Look-ups in named tables: a row name and a column name give one cell, copied from the table.

noba:
          kodi    zile
dekepo  32.045  37.964
nimabe  49.319  24.298
raf     40.567  94.373
geve    57.287  67.886
galira  53.120  33.286

What is the kodi of galira in noba? 53.120
What is the kodi of raf in noba? 40.567
What is the kodi of geve in noba? 57.287
What is the kodi of nimabe in noba? 49.319
What is the zile of raf in noba? 94.373
What is the zile of dekepo in noba? 37.964
What is the kodi of dekepo in noba? 32.045

Table piz
|  | veragig | varuvel | zas |
|---|---|---|---|
| nel | 2772 | 4962 | 4355 |
| lobu | 5941 | 3002 | 3761 |
| vig | 4285 | 5495 | 4094 |
| ruvovat | 6774 | 3688 | 4635 |
| vos | 4416 | 7862 | 5908 |
| vevagu | 4351 | 5770 | 3933 |
| tiziven | 4579 | 5451 | 6559 |
| gan | 5720 | 2143 | 4627 |
| kasimi | 6484 | 4037 | 4430 |
| pev | 4950 | 4492 | 5298 |
| zire | 5580 | 2717 | 3971 |
| sevuze | 4786 | 3807 | 5437 |
| kadeve | 3591 | 6843 | 4683 |
| netom | 6769 | 1365 | 4241 |

kadeve, veragig: 3591
gan, veragig: 5720
ruvovat, veragig: 6774
vig, zas: 4094
ruvovat, zas: 4635
netom, zas: 4241
sevuze, varuvel: 3807
sevuze, zas: 5437
pev, zas: 5298
kasimi, zas: 4430
zire, veragig: 5580
lobu, veragig: 5941
kasimi, veragig: 6484
kadeve, zas: 4683
vos, veragig: 4416
sevuze, veragig: 4786
vig, veragig: 4285
gan, varuvel: 2143
nel, veragig: 2772

sirude =
,zisen,goz,fanak,lilalob,pab,miti,kagezi
daguz,4.3,8.4,6.6,1.8,7.3,8.0,4.7
vuki,8.5,1.9,1.3,6.7,4.5,7.3,8.7
piz,4.2,6.2,7.4,1.6,8.3,6.1,4.0
zuri,4.3,8.6,6.4,4.1,6.4,8.4,4.8
sig,8.9,1.3,1.6,1.9,8.8,7.2,8.8
kiro,4.4,5.2,7.7,1.5,7.9,7.6,4.3
supodeg,8.9,1.2,2.7,1.4,8.9,6.6,8.8
kup,5.2,8.4,2.2,5.3,5.0,8.8,6.6
bul,8.9,1.3,2.0,1.3,8.9,8.6,8.9
vam,8.5,4.1,1.3,7.1,4.0,8.0,8.7
pafivok,6.9,2.1,6.2,2.0,8.6,3.2,6.2
dupop,8.9,1.4,1.4,1.3,8.9,8.9,9.0
pobasig,5.6,8.5,1.8,6.2,4.3,8.8,7.4
gadigep,4.2,8.5,7.2,1.7,7.7,7.6,4.3

pobasig, goz => 8.5
pobasig, lilalob => 6.2
vam, pab => 4.0
kup, kagezi => 6.6
daguz, zisen => 4.3
bul, goz => 1.3
supodeg, fanak => 2.7
kiro, lilalob => 1.5
vam, zisen => 8.5

tuzadig:
|  | tarulot | bebez | sobedo | vufa | fumi |
|---|---|---|---|---|---|
| ravol | -0.1 | -0.9 | 0.3 | 0.6 | -0.7 |
| suber | -0.3 | -0.3 | -0.7 | -0.9 | -0.3 |
| kizenov | 0.0 | -0.5 | -0.2 | -0.2 | -0.5 |

suber, vufa => -0.9
kizenov, vufa => -0.2
ravol, fumi => -0.7
ravol, tarulot => -0.1
kizenov, fumi => -0.5
ravol, sobedo => 0.3
ravol, vufa => 0.6
suber, sobedo => -0.7
kizenov, sobedo => -0.2
kizenov, bebez => -0.5
suber, fumi => -0.3
suber, tarulot => -0.3
suber, bebez => -0.3
kizenov, tarulot => 0.0
ravol, bebez => -0.9
Row with the largest bebez: suber

giseb:
	mepipa	gurudim	vez	non
rus	2225	3680	8258	4386
kur	3473	2432	7010	4386
til	2225	3680	8258	4386
gato	2225	2432	8258	4386

til, vez => 8258
gato, mepipa => 2225
kur, gurudim => 2432
til, mepipa => 2225
rus, vez => 8258
til, gurudim => 3680
rus, gurudim => 3680
til, non => 4386
kur, non => 4386
gato, non => 4386
rus, non => 4386
gato, gurudim => 2432
rus, mepipa => 2225
kur, mepipa => 3473
kur, vez => 7010
gato, vez => 8258
Which row has the largest mepipa? kur

Table dap
         lev  niz  furugad  gif  vit  dat
zif      160  109       71   54   93  147
peb      163  147      169  135  142  144
zezevuz   82   79       65  118  145  124
birolaf   92   94      151  128   70  149
tikite   171  139      234   57   84   74

tikite, lev => 171
birolaf, vit => 70
peb, lev => 163
zif, dat => 147
peb, gif => 135
tikite, gif => 57
birolaf, niz => 94
zezevuz, furugad => 65
zezevuz, lev => 82
tikite, niz => 139
Row with the largest lev: tikite

pudef
fields: rima, misis, tev, bidib, vunaz, bokin, pegak, godol, gibof
linufum: [0.103, 0.243, 0.350, 0.179, 0.364, 0.285, 0.124, 0.010, -0.110]
mosuz: [-0.023, -0.023, -0.023, -0.023, -0.023, -0.023, -0.023, -0.023, -0.023]
gumisut: [0.267, 0.257, 0.166, 0.145, 0.099, 0.036, -0.734, 0.127, -0.316]
kozu: [0.152, 0.241, 0.393, 0.154, 0.371, 0.223, -0.047, -0.205, 0.272]
sotig: [-0.023, -0.023, -0.023, -0.023, -0.023, -0.023, -0.023, -0.023, -0.023]
budu: [0.105, 0.093, 0.172, 0.172, 0.271, 0.296, -0.154, -0.208, 0.588]
dipemik: [0.128, 0.249, 0.315, 0.186, 0.328, 0.268, -0.001, 0.061, -0.185]
tabe: [0.131, 0.188, 0.386, -0.067, 0.174, -0.181, -0.142, -0.415, 0.280]
zilaki: [0.317, 0.319, 0.197, 0.128, 0.063, -0.055, -0.875, 0.205, -0.590]
mome: [0.222, 0.147, 0.064, 0.175, 0.106, 0.156, -0.699, 0.012, 0.159]
felim: [0.118, 0.143, 0.246, 0.174, 0.314, 0.291, -0.102, -0.199, 0.485]
nevu: [0.159, 0.268, 0.132, 0.195, 0.136, 0.184, -0.289, 0.487, -0.971]
piliv: [0.062, -0.006, -0.029, 0.021, -0.014, 0.002, -0.333, -0.106, 0.250]

What is the rima of mosuz in pudef? -0.023
What is the vunaz of tabe in pudef? 0.174
What is the rima of linufum in pudef? 0.103
What is the pegak of mosuz in pudef? -0.023
What is the godol of mosuz in pudef? -0.023
What is the misis of mome in pudef? 0.147
What is the pegak of sotig in pudef? -0.023
What is the tev of dipemik in pudef? 0.315
What is the gibof of felim in pudef? 0.485
What is the bidib of tabe in pudef? -0.067
What is the rima of piliv in pudef? 0.062
What is the bidib of mome in pudef? 0.175
What is the pegak of kozu in pudef? -0.047
What is the tev of sotig in pudef? -0.023
What is the rima of mome in pudef? 0.222
What is the tev of mome in pudef? 0.064
What is the pegak of felim in pudef? -0.102
What is the tev of kozu in pudef? 0.393
What is the tev of tabe in pudef? 0.386
What is the gibof of nevu in pudef? -0.971
Which row has the largest bokin? budu

